Each named turn below is shown by a few rows before and after it. Which turns, in which order, take the first row of each later pair to the second? The first pair is answered.
k_940:
+4.00 +0.17 +1.03 -0.41 +0.18 +1.79 +1.31 -0.52 -1.48 -1.87 -0.33  ->  +3.34 -0.56 +0.96 -1.32 +0.79 +2.03 +1.33 -0.24 -1.68 -2.20 -0.11
+2.58 +0.25 +2.59 -2.04 -1.86 +2.93 -0.78 -5.52 -0.76 +0.82 -1.65  ->  +6.27 +2.34 +1.36 +1.65 -0.76 +2.76 -1.06 -1.35 -0.52 +1.39 -1.52
-1.52 -0.58 +1.30 -0.85 -0.70 +0.13 -0.63 +1.42 +0.02 +1.10 +2.34  ->  -1.47 +0.03 +1.53 -0.32 -1.71 -0.19 -0.41 +0.44 +0.32 +1.43 +1.96
k_534:
-1.24 -2.41 -4.13 +2.47 +5.43 -2.28 +0.40 +2.65 +1.85 -0.69 -1.37  ->  -3.67 -3.94 -3.47 -1.26 +4.68 -2.49 -0.90 -0.54 +1.35 -0.04 -1.38
+2.83 -0.29 -0.25 -1.89 +2.36 +2.48 +1.27 +4.66 -1.12 -1.23 +1.40  ->  +0.70 -1.65 -0.04 -5.22 +2.25 +2.16 -0.19 +2.22 -1.72 -0.58 +1.46
-6.13 -1.41 -0.27 +2.87 -3.90 -1.94 +0.32 -1.12 +3.86 +1.24 +1.10  ->  -4.96 -0.60 -0.52 +4.63 -3.75 -1.81 +1.03 +0.27 +4.14 +0.90 +1.01
+4.15 +0.93 +1.46 -0.94 -1.34 +0.69 +0.30 -1.20 -2.09 +0.84 -1.90  ->  +4.93 +1.22 +0.59 -0.22 -0.48 +0.51 -0.26 +0.86 -2.03 +1.09 -1.42
k_836:
+2.97 +0.99 -1.16 -0.05 +0.79 -2.37 -1.38 -1.55 -0.99 +0.55 -2.72  ->  -2.97 +0.77 -1.32 +0.34 -0.58 -3.11 -1.49 +1.40 +0.94 +1.60 +1.42
+1.98 +1.00 -0.95 +2.95 +1.29 -0.59 +0.31 +1.05 +1.27 +0.35 -1.24  ->  +1.45 +1.99 -0.32 +1.34 -0.39 -1.10 -1.66 +0.21 +0.96 +2.77 +0.21
-2.73 +0.97 +1.28 -2.18 -0.05 +2.03 -2.23 -3.04 -2.05 -0.78 -1.23  ->  -4.88 +0.17 +0.57 -0.47 +0.92 +2.35 -0.34 -0.94 -0.94 -2.68 -0.64
+2.59 -0.19 -0.57 -2.13 +1.22 -0.70 -2.26 +0.39 -1.83 +0.85 -1.26  ->  -2.21 -0.79 -1.03 -1.12 +0.72 -0.94 -1.34 +3.30 -0.14 +0.50 +1.64
k_480:
-3.04 -0.47 +0.04 -0.45 -0.09 +0.75 +0.28 +0.14 +1.97 -0.45 +0.11  ->  -1.25 +0.18 +0.18 +1.16 -0.54 +0.78 +1.16 -1.31 +2.13 -0.92 -1.69
-0.37 -0.88 -0.03 -1.82 +0.50 -0.13 -1.44 +0.13 -0.01 -0.72 -1.18  ->  +0.82 -0.20 +0.10 -0.80 +0.20 -0.12 -0.84 -0.54 +0.14 -1.02 -2.38
+2.20 +1.84 +1.01 +2.65 -2.92 +1.01 +2.95 -0.47 +0.91 -1.15 -0.20  ->  +0.35 +2.08 +0.23 +1.21 -2.22 +0.57 +0.28 +3.68 +0.86 +0.81 +3.22
+0.05 -0.15 +2.03 -0.20 -1.33 +1.89 -0.81 +2.24 -1.72 -0.91 +4.17  ->  -0.21 -1.28 +2.91 -0.67 -1.44 +2.41 +0.87 -0.86 -1.93 -2.63 +2.33
k_535:
+1.76 +1.90 -0.16 +3.74 -1.61 -1.16 +1.12 -2.57 +1.29 -0.35 -2.08  ->  -0.66 +1.39 +0.57 +3.55 -2.40 -0.83 +2.27 -2.39 +1.76 -0.92 -0.93
+0.09 -1.58 +0.95 -4.90 +0.69 +0.45 -1.24 -3.72 -2.40 -0.12 -1.57  ->  -2.01 -2.07 +1.47 -5.05 -0.17 +0.84 -0.14 -3.04 -2.03 -0.52 -0.16
+0.44 -1.49 -0.95 -1.54 +3.66 -0.51 -1.89 +3.81 -1.50 -1.84 +1.81  ->  +1.14 -1.69 -2.04 -1.38 +4.34 -1.46 -3.00 +1.80 -1.18 -1.47 -0.11
Pairs:
Between the rows of a pair lie two turns.
+0.70 +1.13 -0.48 +0.77 -1.28 +0.95 +1.71 -0.24 -0.59 -0.06 -0.04  ->  +0.54 +1.12 -0.87 +0.34 -0.58 +0.94 +0.99 +1.52 -0.81 +0.17 +0.82 -> k_836, k_940
-3.65 -1.27 -1.23 -0.78 -0.38 +0.24 +2.33 +0.49 +2.50 -1.67 +1.63  ->  -0.63 -1.14 +0.30 -1.67 -0.32 +1.93 +3.73 +0.77 +0.80 -2.74 +1.53 -> k_535, k_480
-6.28 +0.14 -0.77 +2.31 -1.73 -1.26 +2.38 -1.30 +2.92 -1.12 +0.39  ->  -3.13 +2.06 -2.68 +4.85 +0.00 -2.05 +0.54 +2.58 +3.12 +0.05 +0.37 -> k_480, k_534
-1.86 +0.99 +0.85 +0.73 -2.18 +1.99 -0.96 +2.86 -2.36 +0.72 +4.78  ->  +0.34 +0.90 -1.31 +3.14 +0.61 +1.67 -0.94 +4.75 -1.97 -0.51 +2.86 -> k_535, k_836
-0.84 +2.27 +2.04 -2.63 -2.65 -0.48 -0.29 +0.83 +0.66 +2.04 +3.03  ->  +2.06 +2.47 +0.27 -2.25 -1.09 -1.94 -2.76 -1.81 +0.56 +2.85 -0.32 -> k_535, k_535
+0.44 +0.53 +0.36 -3.30 +1.46 -0.01 -3.62 -1.52 +1.09 +0.77 +1.41  ->  +3.00 +2.28 +1.91 +1.49 -0.47 +1.05 +0.98 -2.16 +1.91 -1.27 -0.32 -> k_534, k_534
+2.06 +3.81 +1.25 +3.25 -2.72 +0.85 +2.08 +4.08 -0.37 +0.57 +3.24  ->  -1.79 +0.68 -1.15 -2.80 +0.61 -0.55 -3.25 +4.37 -1.23 +2.22 +4.49 -> k_535, k_480
+3.16 +1.13 +2.22 -2.72 -1.86 +0.35 +0.84 -1.29 -2.52 +0.85 -0.09  ->  +4.89 +1.88 +0.39 -0.31 -0.75 -0.60 -0.04 -0.43 -1.81 +1.08 -1.54 -> k_535, k_940
-1.01 -1.80 +0.42 -1.42 +0.09 +0.27 +0.27 +0.43 +0.98 +0.58 -1.34  ->  -0.16 -1.33 +1.16 -0.54 -0.57 +0.84 +1.68 +1.16 +0.90 +0.16 -1.13 -> k_534, k_535
-1.56 +0.62 -1.26 +0.71 -0.25 -1.00 -0.65 +0.92 +1.63 +1.31 +1.04  ->  +0.37 -1.22 -1.63 -0.06 +2.30 -0.15 +0.35 +0.11 +0.62 -1.11 -1.31 -> k_836, k_940
-2.68 -0.56 -1.05 -2.25 +0.21 -0.70 -0.99 +1.05 +1.14 +2.14 +0.82  ->  +0.34 +1.91 +0.12 +1.65 -2.34 -0.64 +1.21 -0.63 +1.80 +2.15 -0.76 -> k_534, k_940
+1.93 -0.93 -2.30 +2.01 +1.86 -1.22 -0.61 +0.96 +0.34 -0.67 -1.71  ->  -2.44 -2.64 -1.90 -0.40 +1.42 -1.44 -1.01 -0.31 +0.69 -0.68 -0.40 -> k_534, k_535
-0.06 +0.66 -0.88 +3.60 -0.98 -1.09 +2.05 -0.81 +0.80 -0.50 -1.43  ->  +0.30 +1.08 +0.07 +3.11 -1.32 -0.19 +2.73 +1.34 +0.39 -0.34 +0.11 -> k_535, k_535
-0.37 +1.42 -1.51 +4.02 +1.32 -0.37 +1.16 -2.71 +0.01 -2.77 -3.20  ->  -4.01 +3.04 +0.69 +0.50 -2.99 -0.82 -1.31 -2.91 -0.36 +1.29 +1.29 -> k_836, k_535
+2.91 +0.89 +0.28 +1.74 +0.21 +0.15 +0.77 -1.16 -0.06 -1.04 -3.27  ->  +1.18 +2.19 -0.86 +3.20 -0.12 -0.94 -1.05 +1.94 +1.25 +1.02 -0.86 -> k_535, k_480
+0.72 -1.50 -1.52 -3.04 +3.88 -0.83 -2.74 +4.17 -1.11 -0.59 +0.56  ->  -3.06 -2.99 -2.27 -2.66 +3.53 -2.02 -2.57 +0.76 +0.44 -1.16 -0.95 -> k_535, k_535
+1.59 +0.20 -1.70 +0.91 +0.09 -0.93 -1.60 +0.33 +0.90 +1.47 -2.91  ->  +0.62 -0.49 -1.05 -0.44 -0.62 -0.88 -1.63 -1.78 +0.65 +1.47 -3.36 -> k_534, k_534
+0.36 +1.45 -2.68 +3.19 +0.55 -2.40 -2.89 -1.33 +1.75 +2.12 -1.26  ->  -4.00 +0.90 -0.31 +2.60 -1.57 -0.52 +0.18 +1.57 +2.12 +0.94 +3.13 -> k_535, k_535
-4.95 -2.18 -2.64 +2.11 -2.42 -0.23 +2.96 -4.43 +2.81 -0.44 -0.26  ->  -1.99 +1.19 -2.20 +5.64 -3.76 +0.14 +3.57 -0.10 +2.99 +0.87 +1.67 -> k_480, k_535
-1.14 +2.28 +0.37 +0.28 -1.32 -0.50 +2.02 +1.25 -0.18 +1.02 -0.55  ->  +1.38 +1.94 +0.06 -0.46 +0.27 -0.23 +1.58 +1.34 -1.23 +0.68 -1.79 -> k_940, k_836
-0.43 +2.47 +3.22 +0.70 -4.36 +0.19 +1.26 +0.75 +0.69 +1.23 +2.68  ->  +3.18 +1.34 +1.50 +3.33 -0.53 +0.85 +3.20 +2.70 +0.43 -2.16 -0.24 -> k_534, k_836
-0.96 -0.61 +2.77 -2.07 +0.50 +1.85 +2.79 -2.07 +0.16 -1.62 -0.39  ->  -0.34 +0.66 +3.49 -3.02 -0.39 +2.11 +1.67 -0.22 -0.55 +0.08 +1.69 -> k_535, k_836
+4.10 +3.16 +0.73 +3.11 -1.56 +0.67 +1.41 +0.67 -0.81 +0.13 -1.54  ->  +3.05 +2.33 -2.33 +3.35 +0.94 -1.29 -1.66 +1.74 +0.16 +0.88 -2.10 -> k_535, k_534
-1.81 +0.29 +0.35 -0.23 -0.47 -0.55 -1.62 +1.69 +0.30 +1.54 +2.61  ->  -1.04 -0.63 +2.37 -1.46 -0.88 +1.17 +1.06 +0.88 -0.94 -0.43 +2.20 -> k_480, k_535
-0.78 +0.19 +0.20 +1.85 +0.10 -1.49 -1.63 -1.64 +1.84 +1.19 -2.23  ->  -3.06 -0.18 +1.13 +2.01 -0.70 -0.61 +0.01 +0.56 +2.23 +0.35 +0.09 -> k_836, k_535
+1.24 -0.34 +0.72 +1.01 +0.00 +0.29 +0.67 +0.16 +0.89 -1.34 -1.18  ->  +0.75 -0.76 -0.61 +0.64 +1.01 -0.49 -0.86 +0.68 +1.03 -0.82 -1.27 -> k_534, k_535
-7.14 -1.61 -1.23 -0.34 -0.07 -0.02 -0.26 +1.81 +1.15 +0.43 +3.11  ->  +0.99 -1.95 +0.44 +0.20 +0.65 +1.58 +2.94 -5.29 -1.20 -2.75 -4.02 -> k_534, k_836
-0.68 -0.65 -1.10 -2.32 +1.28 -1.44 -0.56 -0.76 -0.28 +0.82 -1.18  ->  -0.20 -1.00 -1.27 -1.93 +1.85 -1.17 -0.04 -0.50 -0.24 +0.16 -1.54 -> k_836, k_836
+2.69 +0.83 -0.98 +2.08 +0.06 -0.41 +0.19 -3.81 +0.38 -0.25 -3.39  ->  -0.32 +1.83 -1.44 -0.46 -0.66 -1.32 -3.84 +0.43 +0.34 +3.64 +1.62 -> k_940, k_836
-2.57 +0.69 -0.99 +2.82 -1.00 +0.74 +1.13 +1.92 +2.44 -1.21 +1.26  ->  +2.56 +2.00 -1.84 +3.03 +0.50 +0.49 -1.02 +2.41 +1.22 -0.16 -0.52 -> k_535, k_535
-2.31 -2.08 -2.11 -0.69 +2.79 -0.69 +0.91 -0.18 +1.79 -1.37 -1.10  ->  -3.59 -1.31 -1.74 -1.81 +1.29 -1.34 -0.55 -0.24 +1.80 +0.63 +0.68 -> k_836, k_836
+1.53 +2.27 +0.35 -0.61 +1.72 -2.23 -0.76 -2.33 -0.92 +1.31 -0.03  ->  -2.57 +1.88 +0.15 +1.13 +1.12 -2.41 +0.76 +0.14 +0.83 +0.71 +2.19 -> k_534, k_836
+3.04 +0.05 -2.30 -1.53 +0.84 -1.55 -0.11 -2.02 +1.05 +0.90 +1.76  ->  -0.63 -0.85 -1.34 -1.67 -0.30 -1.16 +1.67 -1.97 +1.80 +0.05 +3.39 -> k_535, k_535
-3.13 -1.28 +1.32 -1.44 -2.82 -2.41 -0.15 -2.36 +0.14 +1.94 +0.58  ->  -0.58 +1.44 +1.23 +2.77 -3.49 -2.24 +1.09 +1.04 +1.10 +2.28 +1.34 -> k_534, k_480
-1.03 +2.01 -0.31 +2.94 -1.30 -1.72 +0.58 +1.37 +1.23 +0.86 +0.33  ->  +2.10 +2.05 -0.44 +2.94 -0.44 -1.32 +0.56 +0.74 +0.33 +0.48 -1.29 -> k_535, k_836
-2.33 -1.93 +0.09 -1.37 +0.52 +1.43 +1.57 +3.18 -0.28 -2.11 +2.39  ->  +3.51 -0.94 -2.17 -0.90 +2.80 +0.06 -1.72 +1.14 -1.21 -0.60 -1.75 -> k_535, k_535
+1.07 +1.25 -1.10 +1.99 -0.31 -1.12 -2.42 -1.51 +0.48 +2.29 -1.14  ->  -0.36 +1.11 -1.73 +3.39 +0.24 -1.06 -1.63 +0.60 +1.45 +1.54 -0.29 -> k_535, k_940
+1.93 +1.61 +2.98 -1.74 -0.87 +1.80 +4.61 -2.08 -2.09 -1.18 +0.00  ->  +2.44 +4.00 +1.99 -1.26 -1.23 +0.70 +1.42 +2.06 -1.90 +2.15 +2.89 -> k_534, k_836
+1.34 -1.97 +3.26 -4.49 -0.82 +0.71 +0.71 -3.31 -0.78 +0.91 +1.49  ->  +2.52 -1.71 +3.12 -4.42 -0.58 +0.79 +0.31 -3.05 -1.05 +1.15 +1.23 -> k_535, k_535
-0.92 +0.17 -1.49 +3.17 +0.72 -0.70 +0.26 +2.04 +1.91 -0.85 -0.50  ->  +2.50 -0.24 -1.54 -0.33 +2.36 -0.39 -2.35 +1.26 -0.65 +0.08 -1.52 -> k_836, k_940
+4.51 +1.37 -0.61 -0.31 +1.70 +0.08 -2.62 +2.79 -2.21 +2.13 +0.78  ->  -0.44 -2.04 +2.63 -4.03 -0.38 +1.74 +1.26 -3.35 -2.62 -0.92 -0.06 -> k_480, k_534
-3.04 +0.42 -1.34 +0.05 -1.43 -1.24 -1.03 -1.38 +2.59 +0.13 +0.07  ->  -1.87 +1.56 -1.12 +1.74 -1.95 -1.09 -0.13 -0.62 +2.94 +0.07 -0.05 -> k_534, k_480
+1.15 +1.05 -1.31 +1.42 +0.54 -0.22 -1.35 +1.81 +0.12 +1.06 -0.24  ->  -0.59 -1.67 -0.79 -1.15 +1.40 +0.59 +0.04 -1.14 -0.60 -1.34 -1.61 -> k_940, k_480
+1.59 +0.30 +0.88 +0.63 +0.54 +0.89 +2.00 +0.56 -0.22 -1.16 -0.88  ->  +1.43 -0.12 -1.01 +0.14 +2.07 -0.37 -0.47 +0.60 +0.04 -0.30 -1.55 -> k_534, k_535
-0.80 +0.10 -1.48 -2.09 +0.55 -1.66 -2.51 -1.10 +0.36 +2.13 -0.17  ->  +0.77 +0.55 -0.13 +0.67 -0.72 -0.68 +1.28 -3.51 +0.76 +0.01 -2.40 -> k_480, k_534
+1.56 +3.86 +0.36 +1.97 -2.96 -1.08 -0.71 +3.03 +0.32 +2.88 +3.52  ->  +0.14 +2.38 -2.06 +2.55 -1.77 -3.57 -2.49 -3.07 +1.74 +2.83 -0.96 -> k_535, k_535
-2.30 -0.33 -1.67 +0.45 +1.33 -0.12 -0.23 +0.84 +0.20 -0.96 +0.19  ->  -1.74 -0.78 -0.69 +0.16 +1.08 +0.82 +1.35 -0.11 -0.25 -2.07 -0.38 -> k_535, k_480
-2.53 -3.48 +1.15 -3.18 +3.04 +1.19 +3.31 -2.14 -0.17 -1.66 +0.05  ->  -1.15 -2.06 +2.68 -5.23 +1.37 +1.69 +1.94 -2.10 -1.57 +0.51 +1.59 -> k_836, k_535
+2.23 -1.96 -2.17 +3.15 +5.12 +0.63 +1.57 +1.94 -0.13 -1.55 -1.17  ->  +0.25 -2.68 -3.10 +1.92 +5.69 -0.18 -0.03 +2.08 +0.26 -0.90 -0.56 -> k_480, k_535
+3.81 +3.11 +2.01 +1.32 -0.13 -0.83 -1.36 +1.53 -1.08 +1.07 +1.13  ->  -2.20 -0.45 +1.48 -0.94 +1.68 -0.42 -0.47 +3.69 -0.60 -1.25 +3.37 -> k_836, k_940
+1.03 -2.94 -1.62 +1.24 +1.43 -1.51 -1.23 +3.45 +1.22 -2.15 +2.31  ->  +1.48 -4.54 -1.08 -1.88 +1.83 -1.18 -1.80 -0.71 -0.11 -2.65 +0.09 -> k_534, k_836
+2.08 -1.82 -2.21 +1.45 +3.30 -0.11 +0.96 -2.62 +0.24 -2.70 -4.37  ->  -0.82 +1.44 +1.27 +0.26 -3.75 -0.65 -0.16 -5.88 +0.81 +2.01 -1.04 -> k_836, k_534
-0.98 -0.30 +2.34 -2.30 -0.46 +2.27 +0.98 -1.09 -1.57 -2.04 -0.89  ->  -0.11 +2.34 +2.82 +0.36 -2.94 +1.58 +0.83 -1.18 -0.56 -0.27 -0.43 -> k_836, k_940
-3.01 +0.43 -3.09 +1.88 +2.18 -1.78 -3.65 +0.98 +2.01 +1.38 -0.81  ->  -3.96 +0.66 -2.16 +1.39 +0.50 -1.93 -3.38 -1.72 +2.26 +1.63 -1.29 -> k_940, k_940
-1.93 -1.56 -2.64 -1.63 +1.82 +1.36 +1.33 +0.17 +0.44 +1.93 +0.63  ->  +0.54 -0.46 -2.15 +0.80 +0.88 +1.50 +2.86 -2.03 +0.74 +1.41 -1.70 -> k_480, k_940
+1.21 +0.29 -0.38 +0.60 -2.01 +0.20 +0.62 -0.53 +0.47 -1.13 -1.18  ->  +1.22 -0.02 -0.95 +0.97 -1.03 +0.31 +0.73 +1.15 +0.55 -1.39 -0.75 -> k_535, k_940
-0.43 -0.59 -2.88 -0.21 +3.11 -1.92 -3.26 -0.58 +1.68 +1.24 -0.87  ->  -4.79 -1.55 +0.37 -1.33 -0.31 -0.13 +0.60 -2.02 +1.91 -0.27 +1.45 -> k_534, k_535
-4.41 -1.87 -0.94 -1.86 +1.24 -0.84 -0.89 -0.06 +0.46 -1.06 +0.28  ->  +0.76 -0.03 -0.29 -1.97 +1.80 +0.49 -1.45 +3.97 -1.50 +0.01 +1.45 -> k_535, k_535
+1.02 +1.46 -2.25 -0.13 +0.22 -2.39 -3.22 +1.38 +0.93 +4.18 -0.44  ->  -3.34 -1.00 -1.90 -1.40 -0.21 -2.57 -1.75 -2.74 +1.81 +2.26 -1.63 -> k_535, k_480
-3.67 +0.93 -0.72 +1.83 -1.03 -0.85 -0.96 +5.37 +1.45 +1.90 +4.54  ->  +1.96 +1.64 -3.54 +2.49 +1.63 -2.94 -4.79 +1.91 +0.87 +3.51 -0.72 -> k_535, k_535
+0.32 -0.17 -0.66 -0.47 +0.19 -0.13 -0.59 -1.58 -0.82 +0.59 -1.99  ->  -2.02 +0.32 -0.89 +0.40 -0.63 -0.49 -0.78 +0.49 +0.14 +1.41 +0.22 -> k_940, k_836
-1.69 -0.66 +2.36 -3.56 -0.13 +2.40 -0.14 +2.31 -1.50 +0.21 +4.26  ->  -0.81 -1.21 +2.39 +0.95 +0.10 +3.07 +4.65 +0.31 -0.23 -3.55 +0.74 -> k_940, k_836
-0.96 -1.07 -0.65 -2.87 +2.42 -1.15 -0.64 +0.24 -2.12 -0.50 +0.23  ->  +2.01 -0.06 -0.44 +0.29 +1.95 -0.87 +1.56 -0.78 -1.75 -1.76 -2.15 -> k_480, k_534
-1.94 +1.51 +0.66 -1.42 -1.39 -1.48 +1.47 -3.03 +0.72 +0.45 -2.53  ->  +0.13 +2.81 +2.29 -1.84 -1.91 +0.42 +2.45 +1.70 -0.71 +0.77 +0.61 -> k_535, k_535
+1.55 +0.98 -0.06 +0.34 +0.96 +0.27 -0.80 +2.19 +0.21 -0.50 +0.04  ->  +0.85 -0.52 +0.61 -0.89 +0.89 +0.72 +0.45 -0.82 -0.19 -1.88 -1.56 -> k_940, k_480
+1.68 -0.67 +0.37 +0.10 +2.23 +1.28 +1.64 -1.16 -0.99 -2.95 -3.23  ->  +1.03 +0.15 -1.33 -2.36 +2.98 -0.27 -3.39 +1.83 -1.34 +0.71 -0.58 -> k_480, k_534
+1.45 -3.24 -0.37 -3.18 +4.28 +2.46 +2.18 +2.04 -2.61 -4.01 -1.06  ->  -0.70 -2.16 +3.24 -4.18 -0.98 +3.21 +4.05 -2.05 -2.64 -2.92 +0.17 -> k_940, k_535
-0.95 +0.95 +0.25 -0.16 -1.70 +0.43 +0.30 +3.70 +0.72 +1.80 +0.39  ->  -2.58 -0.51 +1.08 -2.27 -2.02 +0.81 +0.78 +1.27 +0.36 +1.26 +0.12 -> k_940, k_534
+0.31 +0.81 -0.02 -1.03 -2.64 +0.80 -0.48 -1.23 -0.04 +2.01 +1.38  ->  +0.62 +0.73 +0.06 -0.69 -2.63 +0.88 +0.03 -1.94 +0.00 +1.77 +0.91 -> k_480, k_480
-0.25 +0.75 +0.74 -0.52 -0.87 -0.75 -0.36 +2.77 +0.14 +0.49 +2.10  ->  -0.94 -1.08 +0.45 -3.09 +0.39 -0.81 -1.28 +0.50 -0.55 -0.14 +0.95 -> k_535, k_480
-2.57 -0.83 -0.11 -1.29 -0.74 +1.27 -1.23 -0.32 +0.58 -2.21 +1.18  ->  +2.77 +0.94 -0.78 +1.19 -0.04 +1.21 -1.38 +0.02 +0.08 -2.01 -1.21 -> k_836, k_480
-1.82 +0.44 +1.38 -0.92 -2.37 +1.28 +1.00 +0.91 +0.67 +0.27 +1.35  ->  -1.28 +0.32 +1.51 -0.06 -2.44 +1.38 +1.98 +0.42 +0.69 -0.41 +0.55 -> k_534, k_480
